Some points:
tensor([-2.8, -0.6, 1.6, 0.7, -0.3, 1.2, -0.8, -0.1, -1.6, -1.0, -0.2, -0.8, 0.3, 0.6, 1.2, 1.8, 0.7, 0.3, 0.7, 0.2, 0.9, 2.0, 0.5, 0.3])
tensor([0.1, -0.2, -0.7, -0.1, -0.4, -0.3, -0.4, -0.2, -0.9, 0.0, -0.4, 2.1, 0.4, -0.2, 0.7, -0.9, 0.2, -0.9, -0.1, -0.9, 0.0, 0.6, 0.6, -0.9])
tensor([1.0, 1.3, 0.2, -1.0, -0.6, -1.4, -1.3, 1.2, 0.5, -1.7, 1.3, -1.0, 0.2, 0.6, -0.7, 0.2, -0.3, -0.2, 0.2, 0.4, 0.3, 0.0, -1.3, 0.9])
tensor([-0.4, -1.9, 0.7, -1.0, -0.9, 0.0, -0.3, -0.1, -0.4, -0.9, -1.5, 0.4, -0.7, 0.2, 0.4, 0.9, -0.9, -0.8, 0.6, -0.8, 0.1, -1.7, 1.4, 0.6])
tensor([0.1, -0.2, -0.1, 0.4, -0.3, 0.6, 0.4, -0.5, -0.8, 1.2, -1.8, -1.4, -1.6, 0.6, -0.7, -0.7, 0.1, 0.5, -0.3, -1.5, 0.1, -0.7, -1.4, -0.2])
tensor([1.3, 0.7, -0.5, -0.8, 0.4, 1.2, -0.1, 0.9, 0.9, 0.0, -0.8, -0.1, -0.4, -0.2, -1.1, 1.0, -1.4, 0.8, 0.5, -0.3, 0.2, 0.6, 0.2, 0.0])
tensor([-1.3, 0.6, -1.4, -1.3, 0.8, 0.9, 1.7, 1.1, 0.7, 0.7, 0.9, 0.1, 0.3, -1.0, 0.1, 0.1, -0.3, -1.9, -1.0, 1.7, 1.4, -1.3, 1.1, 1.5])
tensor([-1.5, 0.4, 0.3, 0.2, 0.9, 0.1, -2.7, 3.6, 1.7, 1.7, -1.8, 1.3, 2.2, 0.2, 0.9, 0.3, 0.9, 0.2, -0.4, -1.8, -1.4, -0.4, -1.2, 0.3])
tensor([1.0, 0.1, 0.9, -0.6, -0.8, 0.1, -2.8, 0.5, 0.2, -1.0, 0.3, -0.9, 0.0, 2.0, 0.5, -0.6, -0.1, 0.2, -0.3, 0.1, 1.3, 0.0, -0.3, -0.3])
tensor([0.4, 0.2, 1.4, 0.7, -0.2, 0.6, -1.2, -1.9, -0.9, -0.1, 1.7, 1.7, 0.6, -0.4, -0.3, 1.5, 0.2, -0.1, -0.9, 0.9, -0.6, -1.0, -0.5, 2.2])
tensor([-2.4, 0.4, 0.8, 0.0, 0.9, 1.1, -0.6, 0.2, -0.2, 1.5, 1.1, -0.5, -0.3, 0.4, -0.1, -2.3, -2.0, -1.2, -1.6, 1.8, -0.3, 1.6, 0.4, -1.4])
tensor([-1.2, -0.6, -1.5, 1.2, -0.8, 1.8, 0.3, 1.8, -0.6, -0.9, 0.8, -0.3, 0.2, -0.1, -1.5, -0.6, -1.3, 1.7, 1.7, 0.7, 0.3, -1.2, 0.5, 0.3])
tensor([0.0, -0.8, -0.2, -0.6, -1.7, 0.2, 0.9, -0.7, -0.7, 0.7, -0.3, -0.4, 1.0, -1.9, 0.6, -2.0, 1.1, -0.4, -0.6, -0.7, 0.1, 0.7, -2.3, -0.7])
tensor([1.3, -1.7, 0.9, 1.8, 1.2, 1.4, 0.9, 0.7, 0.1, -1.0, -0.1, -0.5, 1.4, 1.1, 2.3, -0.9, -0.9, -2.3, -0.9, 0.0, 0.0, -1.1, 0.1, -0.3])
tensor([-0.8, 0.0, 1.6, 2.0, 0.3, -0.9, 0.3, 0.7, 0.7, -0.6, 0.3, 0.7, -1.6, -2.1, 1.8, -0.8, 0.3, 0.7, 1.0, -0.7, 1.0, 1.5, 1.5, 0.3])
tensor([-2.1, 1.5, 1.3, -1.7, 1.3, -1.9, 1.0, -1.0, -0.6, -1.7, -0.7, 1.2, -0.3, 0.1, -0.4, -1.1, -1.9, 0.8, 0.9, -0.9, -1.3, -0.6, -0.4, -1.5])
tensor([-0.8, 0.4, 0.2, -0.1, -1.0, 1.0, 0.2, -1.2, -1.1, 1.0, -1.6, -0.9, -0.9, 1.0, -0.1, -1.0, -0.3, 0.2, -0.1, -1.4, 0.9, -1.5, -2.0, 1.1])
tensor([-0.6, -0.1, 0.6, 0.8, -0.1, 0.0, -0.2, -1.2, -0.3, 1.2, 0.3, 2.8, 0.9, -0.2, -1.4, -1.4, 0.6, 0.7, 0.8, -0.2, 1.7, -0.1, 0.1, 1.6])
tensor([0.8, -0.3, 0.1, 0.1, 0.8, 1.0, -1.7, -1.6, 1.6, -0.5, 1.3, -0.7, -0.8, -0.6, -0.5, -0.5, 0.7, -1.1, 1.2, -1.6, 0.3, -0.7, -0.2, -2.1])
tensor([0.1, 0.9, 1.0, 0.5, 0.2, -1.2, -1.1, 0.5, -1.0, 0.8, -0.7, -1.6, -1.9, -2.3, 0.0, 1.5, -0.3, 0.0, -0.8, -0.8, -0.6, -1.1, 1.6, 0.0])
tensor([0.8, -0.2, 0.6, -0.1, -1.1, 0.4, 1.0, 0.4, 0.8, -1.4, -0.1, 0.0, -1.2, 0.2, -1.3, -1.1, 1.1, 0.2, -0.5, 0.5, -1.0, 0.2, 0.0, -0.1])
tensor([1.0, 0.0, -0.2, -1.0, -0.5, 1.0, 0.2, -0.3, 0.1, 0.8, 0.9, -0.8, 0.9, -0.8, 1.1, -0.6, -1.9, 1.5, 1.1, -0.7, -0.8, 1.5, -0.2, 1.6])
tensor([0.0, -0.2, -1.6, 0.5, 0.5, -0.4, 0.5, 0.7, -0.3, -0.6, -0.4, 0.1, 0.2, 0.1, -0.7, 1.0, -0.7, 0.8, 0.7, -0.5, 3.1, 0.4, 0.0, -0.5])
tensor([1.3, -0.3, 0.8, 0.5, -0.9, 0.6, 0.6, 0.8, 0.2, -0.3, -1.1, 0.6, -0.2, -0.3, -2.0, -0.3, 0.4, -0.4, -1.7, 0.8, 0.2, -0.7, -0.9, -0.6])
tensor([-0.3, 2.0, 0.0, -1.0, 0.7, 0.1, 2.1, -0.2, -0.1, 0.2, 0.1, -0.6, 1.7, 1.8, 0.3, 0.3, 1.5, 1.1, -1.3, -0.8, 0.9, 0.2, 1.5, -0.5])
tensor([-0.1, 1.1, -0.6, -0.2, 1.3, 1.9, 0.0, -0.1, -0.4, -1.7, 1.1, 1.2, -1.0, 0.9, 0.4, 0.5, 0.3, -0.5, 1.4, -0.6, 0.3, 0.1, -0.6, 0.4])
tensor([0.1, -0.2, -1.5, 0.7, -1.9, -0.5, 0.1, 0.0, 0.4, -0.3, -1.5, 0.8, 0.4, 0.1, -0.1, 0.1, -1.7, -0.8, -0.6, -0.3, -0.7, 0.5, 0.8, 0.2])
tensor([1.1, 0.4, 1.5, -1.5, 0.5, 0.6, 1.0, -0.1, -0.5, 0.6, -0.7, 0.7, -0.6, -0.6, 1.5, 0.8, -0.5, 0.8, 1.5, 2.4, -0.3, -0.9, -1.4, -1.3])
tensor([-1.2, 0.2, -0.6, 0.4, -1.1, -2.0, 1.1, -0.3, 2.2, 1.6, 1.8, 0.7, -0.8, 1.9, 1.2, 1.4, 0.7, -0.1, 0.9, 0.4, -1.6, -1.2, -1.6, 0.4])
tensor([0.9, -0.4, 0.6, -0.3, 0.2, -0.7, 0.2, -0.4, -0.8, 0.4, 0.0, 0.5, 1.5, -0.5, -1.1, 1.7, -0.7, -1.9, 0.4, -0.4, 0.5, -0.2, 0.5, -0.5])
tensor([-0.4, -1.9, -0.3, 1.1, 1.8, -2.4, 0.3, 0.6, -0.9, -2.1, 1.1, -0.5, 1.2, -0.4, -0.5, -1.1, -0.2, 2.4, -1.2, 0.5, -1.5, -1.6, -1.1, 0.1])
tensor([-0.6, -0.1, -2.0, 2.2, -0.2, -0.9, -0.9, -2.2, -0.3, -0.5, 0.9, -0.3, 0.4, 0.5, 0.3, 1.2, -0.8, 0.1, -1.1, -0.3, -0.2, 0.4, -0.4, -1.2])
tensor([-0.2, 0.2, -0.1, 1.5, 1.3, -0.6, -0.5, -1.9, 2.0, -0.1, -3.4, -1.1, 1.8, 0.5, -0.3, -0.1, 1.1, 0.4, 2.5, 3.7, -0.6, 0.3, 0.1, -0.1])
tensor([0.7, 1.5, -0.3, 0.6, -0.2, 0.1, -0.1, -0.2, 0.2, 0.7, 0.6, -0.1, 1.0, -0.2, -0.7, 0.8, 0.0, 0.5, -0.9, -0.7, 1.4, -0.1, 0.1, -2.1])
tensor([1.1, 1.0, 1.5, -0.3, 0.1, -0.2, 0.0, -0.5, -0.1, 1.1, 0.4, -1.4, 1.4, 1.2, 0.4, -1.1, 0.1, 0.2, -0.1, -0.8, -0.6, -1.2, 2.0, 0.8])
tensor([-0.5, -0.2, 1.5, 1.7, -0.7, -0.8, 1.4, 0.4, 1.3, 0.0, 0.2, -1.8, -1.3, -0.8, 0.4, -0.2, 1.1, -0.1, -0.1, 0.0, 1.4, 0.7, 0.3, 1.8])
tensor([0.4, -1.5, -1.8, -1.5, 1.3, 0.7, 0.0, -0.9, 0.6, -0.3, 0.7, 0.0, 0.1, 0.6, 1.4, -0.7, 2.0, 0.7, 0.0, -1.3, 0.0, -0.6, 1.4, 0.2])
tensor([-1.3, -0.1, -1.2, -0.7, 1.6, 0.0, -0.9, -0.4, 1.4, 0.6, -0.1, -0.6, -2.1, -0.5, -0.2, -0.1, -0.9, -1.1, -1.6, 0.9, -0.2, 0.3, -0.1, 0.4])
There is one direction along which these points spread out most. Where along it does each point below lie, from 0 to 99? 50 is the average, and the first point above lies past it. One standard deviation of the points above along it is 16.
tensor([1.2, -0.2, -0.1, 0.0, -0.2, 0.3, 0.6, -0.6, 1.5, 1.0, 0.8, -0.8, 1.1, -0.9, 0.1, 0.5, -2.1, 0.9, 0.3, -0.9, -0.4, 1.0, 0.1, 0.5]) 54
tensor([1.4, 0.8, -0.7, 0.6, -0.9, -1.5, 0.6, 0.2, -0.5, -0.5, -1.2, 1.4, -1.1, 2.3, 0.1, -0.8, -1.1, -1.1, -0.5, -0.6, -0.8, 1.5, 1.2, 0.8]) 55
tensor([-0.4, -1.2, 0.2, -0.3, -1.3, -2.0, 0.5, 1.2, -0.7, 1.9, 1.5, -0.4, 0.3, 0.6, 0.0, 0.6, 0.4, -0.9, 2.4, 1.3, -0.1, -1.2, 0.0, -2.2]) 35
tensor([0.4, 1.6, -0.1, -0.8, -1.4, -0.9, -0.8, 0.6, -0.7, -1.1, 1.0, 0.1, 0.3, -0.8, 0.0, -0.9, 1.6, -0.4, -0.6, 0.9, 0.7, 0.2, -0.6, -0.4]) 54
tensor([0.5, 0.3, 0.5, 0.5, 0.5, 0.9, 1.6, 0.8, 0.3, -0.8, 0.6, 0.3, 0.1, -0.4, -1.6, 0.5, 0.9, -1.7, 1.1, -1.4, -1.4, 1.6, -1.3, -0.3]) 54
tensor([0.3, 1.1, -0.6, 0.4, -0.5, 1.2, -0.7, -0.5, 0.1, 0.1, 0.0, 0.9, -0.7, -1.3, -1.3, -0.9, 1.0, 0.9, -0.3, 0.3, -1.2, -1.2, 1.8, -0.2]) 54
tensor([-0.7, -1.7, 1.5, -0.6, -0.5, 1.3, 0.6, -0.3, 0.6, -0.3, 0.6, 0.6, -0.3, 0.4, -0.9, 2.6, 0.5, 1.4, -1.9, 0.2, -0.8, 1.2, 0.2, -0.6]) 53
tensor([0.0, 0.3, -1.2, -1.2, 0.4, -0.8, 0.2, -0.4, 0.2, -1.4, -1.5, -0.2, 0.3, -2.0, 1.6, 0.6, -0.2, -0.6, -1.3, -0.3, 1.1, -0.2, -1.3, 0.4]) 54
tensor([-0.4, 0.6, -1.6, 0.3, 0.8, 0.4, -0.2, 0.1, -3.0, 0.1, -0.3, -1.6, -0.2, -0.3, -0.6, 0.8, 1.4, -1.2, 0.6, 0.5, -2.5, 0.9, 0.2, 1.3]) 47
tensor([2.0, 0.3, -0.9, 0.8, 0.3, 0.1, 0.0, 0.9, -1.2, 1.7, 0.2, 1.2, -1.5, 0.6, 2.7, 0.8, 0.9, 1.8, 0.3, 2.1, -0.3, 0.0, -0.7, -1.0]) 38
tensor([0.9, -2.3, 0.0, -1.6, 2.8, -1.4, -0.4, 0.1, -0.5, 1.6, 0.1, 0.4, -0.9, 0.5, -1.4, -0.6, 0.3, -0.2, -0.2, 0.2, 1.5, 1.8, 0.2, 1.3]) 57
tensor([-0.3, -1.3, -0.6, -1.9, -2.6, 0.3, -0.8, -0.3, 0.6, -0.8, -0.7, -0.5, 0.2, -0.3, -0.3, -0.2, 0.7, 0.3, 0.0, 0.6, -0.5, 0.7, 1.0, -0.3]) 52
